Each named move below is a turn or a mirror, shown by a few rows before and after it. Which moves, in which order, take the first row of each later pair to the second? The first pair is answered.
totam:
[  3  15 -11  -8 -19  14   9   8  15   3  -6 -19  16  29  -6  -4   1  27
 -30  10  11  13   2  13  -7  16  -3  -2  16  -7 -14 -20  -4 -10  13   1
 -24  -3 -14   7  30   1   4 -11 -10  32   3  -9] -> [  9  17 -11 -16 -16  11   1   7  18  -2   3 -11  19  30  -3   0  -6  22
 -29  13   7   4  -1  19  -7  14   0  -3  14  -9  -7 -23   0 -11  11   3
 -23 -10 -18   8  25  10   3  -7  -8  33   3 -24]
[ 11   2  15 -13 -10  20  -8 -26   4  32  -3  12  15   0  14 -11  -3  19
   7   1  16  -8   0 -10  -7  16  14   0   1   8  -3  -7 -11 -16   1 -13
  -9 -13   8  -7  -8 -13  11  -3  21   1  -1  23] -> [ 16   2  15 -17  -8  20 -11 -26   3  28   1  17  16   2  16  -8  -7  15
   7   2  13 -13  -4  -6  -6  14  15   1  -2   7   0 -10  -9 -18   2 -12
  -6 -18   5  -7 -10 -10   9  -2  23   1   0  15]
[-12  10   2  -2 -10  -6  14   6   6  -7  -1   4  -2  10   4 -13   2  -1
 -13 -18  11   8 -11   3   6  14   4   4 -17  -5  -4   0   2   2  -3  -1
   0   0   1  13  11  -7  14  -8   6 -10  13  17] -> [ -4  11   2 -14  -6  -8   5   5   6 -12  11  11   2   9  10  -8  -8  -7
 -11 -16   5   0 -14   9   7  11   9   5 -20  -6   2  -5   6  -1  -3  -1
   3  -8  -4  17   6   0   8  -8  11 -10  12   3]
[ -1   7   0  -2 -11  -4 -20   7   3 -17   5  22   4  -2   5   3 -20  -8
   7  -8   3  -9   1 -14   3 -14   8   7   3  -5   2  -2   8  16  -7  17
   6  -7  -5  -9   9  14   1   7   3   7  -2 -21] -> [-20   3  -1  13 -20   1  -9   8   6  -8 -14   5   0  -1  -4  -6  -3   3
   8 -12  15   5   5 -26  -1 -10   1   5   5  -3  -8   2  -1  21  -7  13
   1   9   1 -14  16  -6  11   1  -4   4  -2   6]
besi:
[ 21   1   0   7 -14  18   6   5  -1  -5  -6 -29  15   4  -3   9   9   3
  -5 -11  -4  -2  -9 -26  -2 -18  11  -6   8   2  -5  -7   4  -3   7   9
 -13  11  -6  -5   0  -2   0  -4 -14   4 -22   1] -> [ 27   2   3 -13  -6   8   2   7   1 -13   0 -10  23   1   6   4  -5  -2
   4 -15  -4  -5 -13 -22   5 -19  13   1  -5   7   7  -5  15  -7  -6   4
  -3  -6  -6   9 -15  11   1   0   6  -4 -16 -19]
[ -4 -11  11  -5   5 -14   5  10  -3  12 -22   4   1   8   1 -21   6   1
   1 -20   0  16   0   2   0  13  -1   0  -7  -4 -15  18  -5   8  -8 -14
  13  -2  17  12  -5   3  14 -12  20   1  18   8] -> [ -5 -13   7   3   1  -9   5  11  -6  16 -25  -2  -3   9  -1 -19  11   2
  -1 -20   2  19  -1   1  -2  13  -2  -2  -1  -3 -18  19  -8   9  -3 -12
   9   5  19   5   0   0  14 -13  14   0  14  14]
[  1   2  -9  21   5   1  -2  12   2  11   3  -8  -7  -4  -5   9  15   5
 -10   2  -3  20  17   1  -5   8  -4  -6   1 -13  -6 -11 -14  11  16  10
  -2   4   8   0  23   8   2  -2  -5  10  -3  15] -> [ 11   1  -3  -6  14 -10  -8  13   8  -2  12  16   2 -10   5   2  -5   2
   0   0   0  11  11   8   5   5  -2   0 -15 -12   9  -9   0   9  -2   6
   5 -15  10  14   5  23   3   3  17   5   3  -9]
mebe:
[  8  19   1 -17   7 -27 -11   6 -16  15   4  10   2 -17   7   2   4  -2
   2 -13  -7   9   5  10   6  -6   2  14 -14   8  37 -10  -9  24   7  28
   9 -29 -10  15  23  11   1   2   6  -3  11 -15] -> [  2  13   4 -14   0 -29  -2   8  -3   7  -5  17   0 -26   5   0  -5  -5
   9 -14   1  -4  15   2   7 -15   4   5 -15  20  38  -9  -2  13  -3  25
   8 -39  -7  12  15  -7  -4  10   1  -6   2 -16]
[  5   1  17  -6   1  -4   4   8  11  19 -11 -14   2   4  -5 -16  20  25
 -12   6  31   6  21   2  23  -7  15  -2  -2  -9 -20  21   0  16  -5 -13
 -24  -5  20  12 -27  -1  14   0   3 -10   6   2] -> [  3   2  17  -1  -4  -2   7   7  15  17 -14 -14   0   3  -8 -16  19  21
 -14   6  31   0  24  -5  21 -10  16  -7   0  -5 -22  20  -1  12  -6 -12
 -27  -6  21   7 -28 -10  11   0  -1  -7   2   4]
[  7  -2  -3  -6  -4  -7  12   9  16   6   1   3   2   3   3   1 -10  -6
   0   4   1 -10  -7  11  -6  -7   2  -3   7   5   9 -14 -14 -12  -3  -4
  -6  -7  -4  12   4   9  -3   8   3   1  -4 -16] -> [  5  -2  -6  -1  -6  -7  12   7  15   5   2   0  -1   7   3   3  -9  -8
  -2   4   1 -10  -6  10  -9  -5   6  -6  11   3   8 -15 -13 -10   1  -1
  -7  -4  -6   9   9   8  -4   8  -2   2  -6 -12]
[ -3 -15  15  -1  12 -13   9   8  -3 -12  18   2  13   6   5  -6   2   3
  -3 -10   0  -5  -4   0  -6  16  15 -12 -11 -13 -15   9  -8 -18   5  18
  -6  11   6   8 -28   0  13   9  10  -3  -1 -11] -> [ -6 -17  16   4   7 -12  11   7   2 -14  12   2  11   6   4  -4  -1   1
  -1 -10   1  -9   1  -2  -7  11  14 -17  -9 -10 -17  10  -6 -21   2  17
  -6   8   6   7 -27  -7  10  12   6  -3  -3 -11]
zevup:
[ -5   2   5  -8 -14  -9   9   6  15 -16  -9  15  -1 -23  -6 -14 -12 -11
   8  -9   7  -8   3  -5   7  -5  -3  -2 -10   2   6  -5   8 -22 -10  -6
   7 -15   7   6 -18  -6  -2  -1  -7  -9  -3 -10] -> [-14   2   0  17 -22   4  12   2   9  -4 -16 -10  -9 -17 -18  -6   9  -6
   0  -5   3   5   2  -8  -2  -2  -6  -5   8  -2 -10  -5  -3 -14  13   3
   0  10   7  -9   3 -15   0  -7 -23  -3  -5  13]
[ 11  -6  12 -34  20  16 -17  -4   3  -8  29  21  17  15  10 -20   8 -13
  16  11  15   6 -41  -1  35  31 -29  19 -14   5  -7   0  -7  11  15   2
 -13   9  -6  31  -4  24  -3  -1  38   6  14 -13] -> [  6  -7   7 -12  11  29 -14  -5  -6   7  24  -5   7  20   0 -13  29  -7
   7  14  14  19 -43  -6  25  35 -31  16   5  -2 -21  -2 -22  21  35  10
 -21  31  -8  14  15  12  -3  -8  17  13  11  11]
[ 10   3   2  -4  -4  -2  -6  -1   3  -8  18   1  -1   9   2  16  -8  -7
  -1   1 -10 -16  -5  13  -3  -9  10  -4   4   3   3 -14   5  -8   4   4
   0 -10 -14  -7  -1  12  -8   2  -6   4 -12 -14] -> [  7   2   0   4  -7  -1  -5  -5   0  -3  14  -6  -4  10  -1  16  -3  -4
  -4   4 -10 -11  -3  13  -9  -6   8  -6   9   2  -4 -14  -1  -6  13   6
  -3  -1 -14 -10   8   6  -9  -2 -13   5 -13  -6]
bez:
[  2  -1   0  13  -6   0   2  -9   0   3  -4  -3  -6   0  -5   8   9   3
   2   2  -1  -3   4  -2  -4  -3  -6  -2   6   2   1   0  -1   2  -1   4
   2   3  -3  -3   5  -7   0   7 -13   3  -6   6] -> [  6  -1   2  10  -2   2  -2 -13  -4   3   4  -2  -7   2  -2  15   6   0
  -3   5  -5  -2   1   4  -4  -1  -5  -2   7  -3   4  -4   1   2   1   6
   4   3  -7  -2   6   2  -1   5 -10   4  -7  -1]
[ 10   2   5 -24  18  -7 -16   5  -7  -3   8  14   7   2  11  -7  -6   4
   0  -5  -7   7 -16  10   5   6  -4  11 -13 -11  10  10   3   5  -5  -4
   8  -5  -4  15 -12  24  10  -3  19  -7  10 -11] -> [-13  -9   5  -6   5  -6   5  11   6   1 -24  11   7  -6   1 -24   2  10
   8 -12  13  11   3  -9   5  -1  -9   4 -16   4   0  17  -3  -1 -20 -13
   7  -2   9  11 -13  -7  13   4   9 -12   5  10]
[ -6 -20  -1   1 -13   7  27   8  11   7 -20  -1 -10  -2  -6  -6   3   2
   5  -4  20  15   9 -14   4   6 -14  -5   0   0 -11  16 -13  -8 -20 -21
   9  -9  17  -5  -3 -11  13  -8   8 -10   1  19] -> [ 21 -15  -1  -9  -9   7  11  -1  17  -9   9  10 -13   1   5  24 -25 -19
   1   2   1 -16   6   1  -3  -4  -2 -10  12  -1   1  -3   0 -22 -13  -7
   1 -25  -2  -7 -10   6  -9   1   2  -1  -7 -19]

Between the rows of a pair lie two moves.
[ 22   0   7   2  23  -2   3   3  19 -11  15   7   9  12   9  -2 -22 -13
   8   5  -5  17 -32   4  -4  14  20  -3 -18 -23  -5   9  12   9   9   0
   1   2  17  18  -9  18  12 -10  12   0  13   7] -> [  8 -10   5  25   4   2  25   2  37 -16 -10   4   0   5  -2  -1 -24 -20
  13   3  11   1  -9 -13 -11   0  19 -25  -6  -4 -12   6  13  -7  -2  -4
 -10  -1  18   3  -6 -19   1   7 -13   0   0  17] : totam, bez
[ 16  18  -4  15 -13  23 -28 -11 -18   8  26 -21   0  15  -2  44 -12   3
 -19   9 -10  -8  -2  10 -10  -9   3  -4  32  10  -1  -6   9  -5  37  22
 -20  -2 -23 -14   6  -7 -29 -12 -18   6  -2  -7] -> [ 13  17   6 -33   7  -3 -23   2 -11   0  19  22  23   4  13   1 -26  14
   7  -2   5   2  -2   6  20  -4  -8  19 -18  15  25  14  26  -3  -9  -5
   5 -33  -9  26 -27  15  -8 -10  33 -16  17 -23] : bez, zevup
[-11 -20   6   8  -5   9   6  18  -9   7 -13  -2  16  21   3   1  12  10
 -19  -3   1 -15   7   8   1  -9 -17   1 -15   4   8   8  -8   9  -6  10
   0  -3   1  12 -10 -13  25 -15   2   8   9  -1] -> [-11 -20   5  13  -9  11   7  16  -4   3 -15   0  16  21   3   9   8   3
 -17  -5  -2 -25  13   6  -4 -14 -14  -8 -10  12   8   4  -5   3  -7  13
  -4  -5  -1   5 -13 -20  17  -9  -7  11   2  -5] : bez, totam
[ -3  -6  -2  -6   3   5  19 -13   8  -3   2  17   7 -10  -4  -3 -12   3
   9 -20  14  -9  20 -16  -9 -17   8   7  -3  17   9  -8   3   4 -20 -19
  10 -21   0  10 -10   4 -14  11   4 -12  -3 -16] -> [-16  -8  -5  11  -4  14  28 -12   4   8 -10  -1   0  -8 -14  -6   7  10
   5 -18  19   6  22 -23 -15 -14   2   4   6  18  -4  -5  -8  11  -9 -16
   6  -5   1   1   3 -11 -10   4 -10 -10  -6   9] : totam, zevup
[-15  -1   5   8  -8 -15  15  -8  19   1  -5   9  -4  -2  17 -27  -3  10
  12 -32  35  -5  20 -18  15   6   4  -8 -13  26   2  19  -1  -6 -24 -29
  14 -19   9   1 -11 -17 -10   9  -5  -9  11 -18] -> [ 12   6   7 -12   8 -16  -9 -10   4  -4  31  15  -3   6  30  -8 -15   5
   5 -26  13  -9  -2   6  17  13  10   5 -13   9  14  12   4   1  -8 -19
  18 -21  -4   8 -11  19 -14   3  10  -5  17 -46] : totam, bez
[-19 -11   3 -10 -12  -7  21   8  17  -2 -18   3   6 -10 -10 -12   9   4
   3 -12  24   0   5 -15  14  -1 -11   3  -1  15   1  -1   9  -4 -20 -10
  13   1  10  16  -6 -13  12   9   5 -27  -7  14] -> [ -4  -8  -5  11 -18   8   8  -3  10  -2   4 -19  -6   0 -12  25   7 -10
 -14  -2   3 -13   3  -5  -3  -4   2 -12  30   9  -8 -20   3  -9  12  10
  -1  14  -8  -8  13 -14 -10   7 -25 -11 -19   6] : bez, besi
[ -4  10 -13  17 -10  10  -7  -1  -9   9   1 -12  -5   5  -2   8  17   3
  -9  13  -5   6  -8   0 -10   5   0   6  20  -9 -16  -2  -7   5  23   2
   4  15   5 -10  20 -12  -2   5  -8   9  -6  21] -> [  1  11 -14  12  -6   7 -12   0 -14  10   5 -10  -4   5   0   6  16   5
 -10  12  -8   9 -13   5  -8  11  -1  10  16 -13 -12  -3  -6   9  27   2
   7  14   5  -4  16  -4   2   1  -1   8  -4  16] : besi, zevup
[ -3   2   2  15  -2 -15   0 -15  19   1   4  -7 -16  -5   1  23 -16 -12
  -7  24 -17 -23   8  -6  -8  14  -3 -15  14  27   1 -27  -4  -6  18   1
 -18  -3 -29 -11  15  -5 -10  18 -10  -2 -16   0] -> [ -3   2   5   1   1 -23   4 -12  26  -8   2  11 -10 -10   5  11 -28 -14
   3  19 -10 -28  10  -7   0  11  -5 -12   0  31   9 -25   5 -11  -1  -8
 -12 -18 -27   2   1   0  -7  22   3  -9 -13 -10] : totam, zevup
[-27   1   1   9  -9  -7   0   4   3  -3 -20  -1   7  -5   2 -12  -8   9
  10 -14   5   4  13  -5   0  -6  -9  -3  -7  14   6  -4   3   2  -4  -8
  14   9  11   4 -14  -7   1   2  -3  -9   6  12] -> [-12  10   0  -6   4  -7 -15   2 -12   0   3  -1   8   1  10  -3  -7  10
   6 -11 -10  10  -4  10   2   4  -5   7 -10  -4  10  -6   4  11   8  -2
  18  13   5  13 -11  22   4  -8   9 -11  14   3] : bez, bez
[-10   1   5  -1  12  -7  14  -3   8  13 -19  -1  10   4   5 -17   8  24
   3 -14   3   9   8 -13   5   8  -1  -1 -17   6  -4   7   5  -5 -11 -13
  11   5  13   8   1 -20  10  -1  12   3  -1  15] -> [  1   1   0  17   4   5   6 -13   9  11  -4 -16   0   9   2  12   3   8
  -8  -6 -12  -9  11 -10 -11   1   9 -20   8  11  -9 -11   2 -13   7   1
  -3  10  -1 -12  13 -28 -10   6 -13  13 -17   8] : bez, zevup
[-37  -6  -2  -8  -7  -4   5  19   4  20 -12   6   3 -11  18  -3  24  20
   7  -4  18  14  -4  -4  15  -4  -9  14 -18   7 -10   3 -20  13  -4  -8
  14   6  -8   5  -1  -7  11  -3   8   6  23  -4] -> [-33  -6   0 -14  -8  -8   5  17  13  11  -9  19   2 -15  22  -1  12  12
  11  -3  17   4  -3  -1  15  -9  -6  12 -22  13  -1  -1 -10   3 -13  -8
  14  -7  -9  11 -11  -4   6   4  12   7  21 -19] : totam, bez
[  0   1   1  -3 -10  -1  12  -4   4  -5  -7   9   2  -2  -7  -1 -13   3
   1  -3   7  -8   4  -9  -1  -2   3 -14  -1   4   3 -16   0  -7 -15 -12
   1 -13   2   9  -1  -4  -6  14  -1 -10  -9  -1] -> [  2   4   1  -8  -6  -3   9  -4   4  -3  -5  11   5  -2  -8  -2 -15   4
   0  -4   7  -8   2  -7   1  -1   3 -11  -3   3   6 -16   2  -7 -16 -13
   5 -15   2  13  -4   1  -5  13   0 -12  -7  -5] : zevup, besi
[ -3   2  -7  13  -3   5   5   1  -9  10  -4 -12  -9   5  -8  -1  13   3
  -7  -1  -1  17  -7  -7   0   6  -7   2   8   4  -9   2 -12   9  16   0
  -3  18  -1  -7   5  -4   2  -4 -12   1  -3  18] -> [ -7  -4  -4  13 -10   0  16   3  10  -2 -15   4  -3  -3 -10 -10  -1  -6
   2  -6   9  -3  10 -13   0  -6  -3  -8   4  20  -3   0  -1  -7  -4  -8
  -3   0   0  -4 -12 -18  -4  12 -13  -1 -13   6] : mebe, bez
[  9  12   0 -18   7  -1  -7   2 -10  10  17   7  -1   6   8   7   7 -10
   9   1  -7  -7  -2  30  -6  12   9  -1 -13  -9   6  -2  -2   3   7   7
  11 -15  14  12  -4  18 -11  13   7  -6   5  -7] -> [-11   6  -3  11  -8   8   9   4  -5  17  -9 -12  -9   6  -8  -2  25  -5
   8  -1   7   2  11  15 -13  11   3  -6  -2  -1  -9   2 -15   5   9   6
   2   1  22   0   6 -13  -7  12 -15  -6   2  24] : zevup, bez
[  3  20  14  15   3   8  -1 -18  -7   9  -1 -13  -3  -3   6  16  19 -22
 -13  18  -7  23   8 -17  -9  16  13  -2   3 -22  -8 -10   3   3  27 -17
  16  20 -16  -6   8  17  -3 -14   6 -11  -9  12] -> [-12  14  14  18  -3   6  14 -12   0  10 -17 -12  -3  -8   2  -1  24 -17
  -6  13   4  25  18 -26  -5  14   7  -5  -4 -13 -11  -5   2   0  16 -24
  17  21  -8  -6   5   0   1 -11   4 -17 -10  22] : totam, bez
[ 11   6   5  -3 -10   4  -4  -4  -3  -9  15   6  -7   1   5   8  -3 -17
 -10   3 -17 -13  -2   6  -9   7   9 -11   4  -4   6  -5   0  -2  15   1
  -3   4 -12  -5   8  15 -14   1   1   1 -10 -13] -> [ -7  -1   4  13 -18   7  17   2   5  -6 -15   0  -9  -7  -7  -8   6 -13
  -3  -1   2  -9  15 -12  -7   0   2 -18   1   7  -1   1  -3  -6   3  -8
  -4   7  -1  -9   7 -10  -7   3  -9  -3 -14   8] : bez, bez
[ -1 -19  -6  -5  -1  -6   3   8 -11 -14 -12  -5  19  10 -11  10  -7 -19
  -9  -1   1  -2  13  12  10 -10  -2   9   9  12   9   2  12 -15 -29 -16
  15 -10   1  -6  -3   0  -5   5 -10   1  -1   7] -> [ -6 -21  -5 -10   6  -6   4  11 -20  -5 -13 -11  21  11 -14   1   5 -12
 -12  -1   4  14   6  10  15  -3  -8  15   3   4   6  10   7  -6 -27 -20
  19  -2   5  -2   2   5   7  -5  -3   0   7  20] : bez, bez
[  9   4  -1  -2   7   0 -10  -9   3   2  29  -5   1  -1   0  16   0 -11
  -4 -19 -15  10  -8   1 -13  19  18   7  19 -13  10  -2   0   4   8  -2
   0   2  -4   1  15  18   6  -6  22   2   5   7] -> [ -4   1  -1   8   3   4   1  -6   3  10  12 -12  -1   0  -9   6  13  -2
  -5 -22  -5  22  -3  -7 -15  19  10   6  20 -11   6   5  -8  10   6  -6
  -1  12   4  -2  21   2  11  -7  19  -1   7  27] : zevup, totam
[ -1  -6  -8   8  -1  21   6  -6  -1   4 -16   2  -8 -24 -10  -1  -1   7
  -1  -9  22   3  18  -3   1  -9  -6 -24   3  27  -6  12   0   6  -2  -9
  11  -9  -5 -10  -2 -23  -2  -6   5  -6 -23  -3] -> [  7  -4  -9  14  -2  26  -3  -9  -6   6  -6  -8 -14 -17 -10  11   2   2
 -10  -6  13   3  14   4  -5  -7  -4 -25  14  21  -7   6  -4  10  12   0
   5  -2 -12 -15   8 -19  -8  -9   0  -2 -24  -7] : totam, zevup
[-16   7   5  25   1   5   0   1  12  23   0 -18   1   3 -16   9  13  -3
   0  17  -4 -14  -8  -3  -9  15  -5  -2   4  -3  -8  -6 -18  -2  14  20
  -8   5  -9   4   0 -38  15  -2  -3   2  13   3] -> [-13  10  11  -4  12  -8  -3   6  14  19   3   7  15  -4  -6  -6   3   2
  11  10   0 -11 -12   0   3  19  -8  11 -19  -2   7   0  -6  -2  -8  11
   4 -11  -3  26 -17 -21  23  -5  25  -8  22  -8] : besi, bez
[ 15   8  -5   3   0   0  -3   3   4   0   1  -5  -9  -4   4  12 -10  -9
  -1   3   5  -9  14  -1 -12 -10  -1 -20  13  14  -4   1   0  -2  18  11
  -1 -10  -4  -5   2   4  -1   7 -24   6  -8  -4] -> [ 12   9  -2  -6   1  -7   1   2   7  -5  -1   5  -5 -10   6   6 -15 -10
   4   1   7 -13  16  -3  -6 -11  -3 -19   2  20   1   2   6  -6   5   6
   3 -20  -2   3  -7   9  -2  10 -18   2  -9  -9] : totam, zevup
[ 11  10  21  -3 -19  10  -5  11   8  10  16  -7 -10  18  -8  13  12  -3
 -35   8  -1 -11  -4   5  -6  -3  -5  10  -5  -4  -4  -7  19   6  21  18
 -19  11 -16   6  22  11 -20   2 -15  22   9 -17] -> [  4   8  26 -24 -12  -3   4  21  20   4   6  16   3  11  -3 -15   2   3
 -19  -1  13  -7  -2   3  12  -4 -11  19 -31   5  11   6  29   3 -11  -1
  -8  -7  -7  27   4  16 -10   7  12  12  16 -22] : bez, zevup
[-17  -1  -4  -4  -4  -1  14  11  14  -9  -7   6  -2 -11   1 -11   7  -1
   6 -11   6 -18   4  -9  10 -19  -6   8  -7  -3  19   8  -6 -17  -5  -4
  -2  -6  15  -1  -2 -12  12  11   8 -17  -9  -2] -> [ -6   2  -4  -9  -3   0   7  10  13 -14   7  10  -1 -11   5   1  -1 -12
   2  -7  -4 -25   2   0   8 -20   2   8  -4  -5  23   1   1 -19  -2   1
  -6 -11   9  -1  -2  -3   4  13   6 -15 -11 -15] : besi, totam
[  0  17   5 -19   3   8   2  -4 -17 -10  -5  16  13  10   8  -3 -15  16
   7  -9  -3  -2   1  -6  -5   8  17  -2 -28   4  27   9   6   3  -7   4
  -4 -29   0  17 -16  18  -4   2  -9  -4 -11   8] -> [ -1  14   3  -9  -7  12   6 -10  -8 -15  -8  10   6   7   6   9 -17   6
   5  -7  -1 -14  10 -10 -10   2  19 -13 -15  10  23   1   6  -5  -5   9
 -12 -32  -3   4 -14   6 -12  11 -22   0 -19   6] : totam, bez
[ 11  28  11 -31  12  -7 -14   3   9  -8   6  26  20   6   9 -27 -18  -4
  -2   6   7   1 -22   4  -1   2   2  -3 -12   7   1  -1  14 -13  -4  -2
   1 -14   4  33   3  10 -10  -5   0  -1  12 -17] -> [ 18  32   3 -16  11   5 -25  -2  -1  -1  18   5  11  16   5  -4  -9  -8
 -16  13  -8   1 -29  10 -13   9   8  -9   8  -2  -9 -11   5  -8  24  13
 -10   2  -5  16  20  11 -16 -14 -17   9   7 -13] : zevup, totam
